(in the rows, 128 means zero)
A: 5 groups of rows, each row roughly a mix of its group's hidden directions
A (163 x 14)
[141 104 131 161 138 155 103 83 142 97 136 117 96 137]
[121 147 135 167 168 130 122 131 149 133 156 112 171 157]
[118 141 134 176 149 162 83 128 157 131 131 122 144 150]
[127 112 145 173 134 167 136 103 123 89 139 151 103 116]
[157 142 134 134 147 108 181 134 104 93 145 141 154 139]
[125 145 92 134 136 118 123 127 162 140 94 91 175 123]
[107 108 104 133 131 101 180 126 121 133 124 112 159 87]
[140 130 152 157 168 137 117 111 115 108 163 139 116 173]
[169 147 107 133 157 98 150 130 112 110 122 120 163 162]
[86 116 167 112 106 149 121 139 130 140 147 154 93 102]
[184 126 94 142 151 114 141 120 120 96 127 123 140 162]
[165 135 112 163 139 154 86 117 135 103 105 130 123 160]
[95 139 126 85 110 104 141 148 137 171 116 114 146 100]
[134 134 160 104 107 144 99 140 102 124 122 167 82 139]
[103 148 125 87 117 99 147 154 135 168 122 113 158 111]
[90 132 142 83 112 101 139 132 133 171 134 106 133 104]
[84 130 134 125 103 151 102 150 145 144 92 140 127 89]
[104 132 175 117 145 121 147 126 127 139 190 130 120 141]
[70 119 130 143 130 147 109 144 154 170 139 123 135 106]
[134 162 94 118 127 118 141 161 139 145 92 126 177 125]
[146 121 82 163 134 127 133 121 120 110 76 120 154 115]
[168 131 115 126 154 94 166 115 112 113 154 112 147 158]
[85 114 171 143 123 145 147 116 112 126 152 148 106 94]
[148 124 132 121 115 151 90 127 105 110 99 161 81 142]
[101 146 145 98 126 102 163 163 121 160 152 133 155 118]
[113 155 133 114 137 103 162 169 124 155 144 133 174 128]
[92 127 129 142 101 162 92 143 157 147 102 132 129 94]
[92 108 123 114 111 120 163 130 154 151 151 108 138 83]
[83 137 167 102 123 126 141 155 129 158 164 145 123 117]
[161 125 101 166 133 153 91 117 130 102 90 131 123 144]
[144 125 82 157 127 129 127 145 109 119 73 139 153 116]
[99 134 139 96 118 103 165 165 108 158 140 142 141 106]
[94 134 126 103 135 103 167 142 154 149 143 107 164 104]
[172 126 100 162 137 152 102 123 133 92 108 139 123 155]
[147 131 103 112 137 85 179 130 122 126 132 106 166 125]
[112 151 146 168 165 143 105 135 148 139 151 122 159 158]
[147 115 105 174 135 160 94 105 139 100 99 127 118 134]
[128 111 163 149 129 156 94 101 130 107 155 136 85 142]
[169 108 113 135 137 108 158 91 118 116 166 104 118 148]
[151 155 92 105 130 104 141 160 140 139 106 119 171 141]
[154 114 140 120 110 137 106 114 92 101 107 154 78 134]
[133 116 138 176 131 174 121 105 129 90 129 149 103 122]
[107 127 116 85 106 106 97 142 140 174 106 104 129 118]
[135 110 143 166 134 160 147 106 122 82 148 152 102 120]
[94 119 155 89 92 134 137 129 135 148 140 135 98 91]
[140 120 82 156 123 135 119 139 118 117 68 135 145 111]
[161 127 114 125 135 92 167 98 132 108 137 88 155 128]
[126 153 98 139 132 128 115 154 143 129 76 123 176 123]
[151 117 79 164 133 131 126 130 118 110 78 129 148 119]
[122 129 146 122 113 157 89 146 106 129 107 171 86 134]
[88 117 163 119 105 156 111 141 131 139 142 156 92 104]
[142 123 112 133 116 157 70 123 130 126 91 139 93 143]
[90 124 156 150 118 174 90 126 145 136 128 141 103 114]
[112 115 161 81 120 96 137 134 122 145 173 122 109 129]
[119 104 161 128 111 152 112 118 115 128 160 152 72 127]
[104 123 131 86 86 120 146 144 121 148 111 138 113 84]
[162 146 83 146 130 142 114 152 142 112 89 137 157 142]
[173 133 110 135 156 98 157 121 110 109 147 118 147 164]
[146 152 82 113 123 118 135 156 148 137 89 119 167 127]
[151 122 81 145 113 138 108 124 137 116 70 120 138 114]
[170 118 93 147 124 131 103 98 125 102 86 111 122 137]
[76 140 140 119 120 150 103 155 164 153 114 131 139 104]
[120 127 124 169 129 171 73 123 152 124 107 131 122 135]
[120 105 156 147 120 166 115 103 134 97 145 145 82 117]
[114 120 131 128 97 165 80 130 136 132 97 146 92 110]
[117 128 159 150 136 167 80 121 130 125 138 149 92 149]
[102 127 135 135 122 168 79 150 130 146 114 160 97 132]
[135 124 90 134 103 140 106 140 126 126 63 136 131 104]
[175 119 118 156 121 143 101 110 98 103 107 141 102 150]
[148 116 93 172 132 146 109 111 122 102 80 129 131 121]
[134 135 84 144 125 125 120 123 154 134 83 96 166 114]
[87 108 151 122 102 158 106 125 145 147 138 136 92 97]
[84 115 161 97 118 108 147 116 119 156 153 117 111 101]
[148 118 88 153 120 140 110 123 113 111 66 134 127 117]
[154 142 104 149 123 147 92 143 111 119 74 151 129 142]
[164 135 118 160 168 123 118 118 121 106 139 122 144 178]
[131 133 115 147 123 166 71 142 133 131 93 150 109 143]
[153 114 107 172 140 155 101 95 139 95 109 119 118 139]
[150 139 84 140 139 111 129 114 148 129 96 89 169 132]
[115 120 103 108 89 120 142 148 135 142 90 125 140 78]
[131 109 145 170 132 169 119 101 127 90 138 148 97 124]
[151 139 133 132 148 105 187 132 106 96 146 138 154 134]
[111 150 142 90 123 98 159 167 116 160 143 136 152 123]
[136 160 105 112 136 98 146 158 127 153 114 115 179 139]
[118 121 152 91 123 103 172 134 88 129 150 151 108 118]
[137 152 92 99 124 103 133 161 138 152 98 116 167 131]
[129 149 108 85 123 91 142 160 135 158 117 112 164 131]
[106 128 167 88 123 112 145 134 135 147 183 126 112 130]
[117 135 118 77 117 86 129 150 132 169 124 105 147 127]
[159 133 140 125 162 106 142 113 115 114 172 121 126 176]
[166 116 88 153 137 116 139 96 129 100 103 98 147 128]
[104 126 157 122 109 151 97 150 102 138 115 170 92 120]
[148 116 100 173 133 154 101 104 131 100 88 125 122 128]
[152 105 132 166 140 152 122 95 117 85 139 140 97 141]
[105 138 114 135 145 114 154 136 162 151 147 96 179 120]
[142 124 130 124 150 93 177 116 130 119 173 104 152 139]
[147 152 89 105 124 111 112 156 145 150 94 114 162 141]
[111 115 138 103 129 92 186 120 113 139 160 116 132 106]
[125 142 93 127 141 109 137 124 160 140 104 88 177 123]
[168 135 106 136 139 99 157 106 136 107 129 91 165 138]
[145 125 108 103 130 85 183 120 123 124 138 103 153 119]
[122 94 160 134 126 138 115 92 121 110 160 129 77 127]
[93 116 163 86 106 118 105 140 132 156 149 129 99 117]
[100 115 151 111 135 109 164 115 147 139 182 106 132 113]
[115 119 170 110 117 148 108 120 120 131 158 150 73 137]
[162 122 85 157 134 141 99 109 136 109 86 117 130 141]
[171 116 118 124 119 138 104 104 109 95 100 139 87 147]
[115 121 103 117 102 122 128 157 103 142 75 149 130 93]
[79 122 154 129 125 151 123 159 114 147 137 170 107 110]
[93 118 159 106 96 153 116 126 137 143 137 142 87 98]
[153 122 102 131 144 102 160 96 150 116 144 84 155 133]
[150 151 117 133 122 144 84 172 121 132 99 156 135 156]
[96 132 150 90 119 103 164 152 116 158 156 135 134 109]
[120 140 100 124 144 112 134 114 169 147 121 79 168 128]
[159 137 84 144 144 107 139 118 139 123 107 94 171 140]
[116 152 112 91 116 103 127 163 140 167 107 115 162 123]
[145 118 146 142 114 147 115 147 87 105 124 178 95 132]
[176 117 99 135 120 122 106 90 129 104 98 101 117 140]
[131 142 167 121 145 134 123 108 152 126 185 113 119 162]
[146 151 93 99 122 105 116 161 145 151 101 113 162 143]
[146 142 138 145 129 155 74 127 114 115 97 151 106 157]
[166 136 102 130 156 94 159 117 120 116 135 105 161 156]
[154 120 112 126 114 150 75 112 128 119 95 133 88 145]
[103 123 133 138 98 169 82 136 148 139 102 140 106 105]
[159 147 97 131 152 96 154 134 122 116 111 112 175 146]
[124 129 135 119 138 92 185 121 131 127 160 103 161 115]
[128 125 155 91 133 98 170 128 100 130 171 137 113 136]
[183 130 99 141 140 115 137 99 134 95 119 103 142 151]
[75 141 147 132 132 143 128 172 130 160 136 156 143 113]
[154 114 151 126 130 122 150 128 86 107 164 159 95 147]
[123 113 105 136 132 99 154 101 146 136 129 75 161 105]
[104 136 150 87 121 97 170 147 110 154 153 133 136 113]
[83 107 150 112 105 139 144 141 141 147 156 139 110 86]
[161 140 93 150 156 104 142 135 116 115 110 117 173 150]
[160 124 109 170 142 155 96 103 140 96 110 122 123 151]
[94 107 172 145 125 149 132 101 117 122 155 139 92 106]
[97 107 157 165 125 160 136 105 112 115 136 148 101 97]
[167 109 96 146 131 110 139 86 126 99 110 95 136 127]
[144 133 86 133 134 100 160 133 134 126 105 102 178 117]
[158 124 105 129 146 100 171 99 137 105 142 94 151 133]
[159 130 109 163 133 158 82 120 133 104 97 136 118 152]
[117 129 140 144 106 171 74 131 134 131 102 149 99 122]
[140 160 93 116 132 111 146 159 136 144 100 120 178 131]
[111 100 154 126 131 131 137 87 149 119 176 107 99 118]
[147 128 136 163 166 137 116 99 140 108 162 112 130 170]
[107 140 105 129 133 130 106 115 175 152 103 86 155 120]
[152 144 96 126 149 93 161 128 131 122 118 103 177 138]
[118 98 155 149 123 159 106 101 123 105 143 143 79 121]
[153 130 102 169 134 157 86 122 141 105 93 128 132 144]
[106 142 179 96 125 126 125 137 135 148 179 133 112 142]
[146 160 108 126 127 124 112 180 120 142 98 148 162 147]
[128 111 86 172 140 132 138 115 143 110 99 108 160 104]
[118 140 158 131 123 161 73 130 121 127 111 154 93 145]
[101 126 122 108 87 138 123 152 124 147 89 146 121 84]
[171 136 93 167 151 139 142 121 122 93 109 134 149 146]
[94 127 155 120 115 151 106 157 106 143 121 173 97 119]
[133 116 86 162 125 139 120 123 121 114 69 129 141 104]
[175 146 116 152 141 134 103 127 105 102 97 141 132 165]
[128 155 105 97 118 109 114 168 142 162 102 119 162 134]
[101 120 170 99 105 144 118 124 131 142 156 143 81 116]
[95 140 169 111 118 139 128 164 106 143 141 172 112 122]
[99 126 161 103 127 110 172 141 95 137 153 152 117 110]
[103 123 110 115 114 111 156 169 104 152 105 148 148 93]
which group is each row in? (one row of each group first)
[111 122 104 107 93 117 149 141 145 144 101 112 147 77]	Q
[163 116 128 119 112 138 100 108 102 100 102 145 81 141]	K
[153 98 121 131 135 114 150 86 123 126 175 101 103 142]	G
[153 148 90 101 124 107 109 159 144 146 98 115 156 148]	P
[150 116 99 177 139 154 101 105 139 98 101 123 129 135]	N

[153 128 93 158 131 155 82 125 137 116 86 131 123 146]	K
[163 111 94 149 134 109 144 89 126 100 111 93 143 124]	K
[131 127 137 87 127 86 182 132 104 133 156 127 131 124]	Q
[127 122 149 91 131 95 179 127 100 129 165 135 119 125]	Q
[106 139 131 79 111 101 106 154 138 175 123 113 135 127]	P
[160 120 84 128 106 133 107 125 122 113 69 130 120 119]	Q
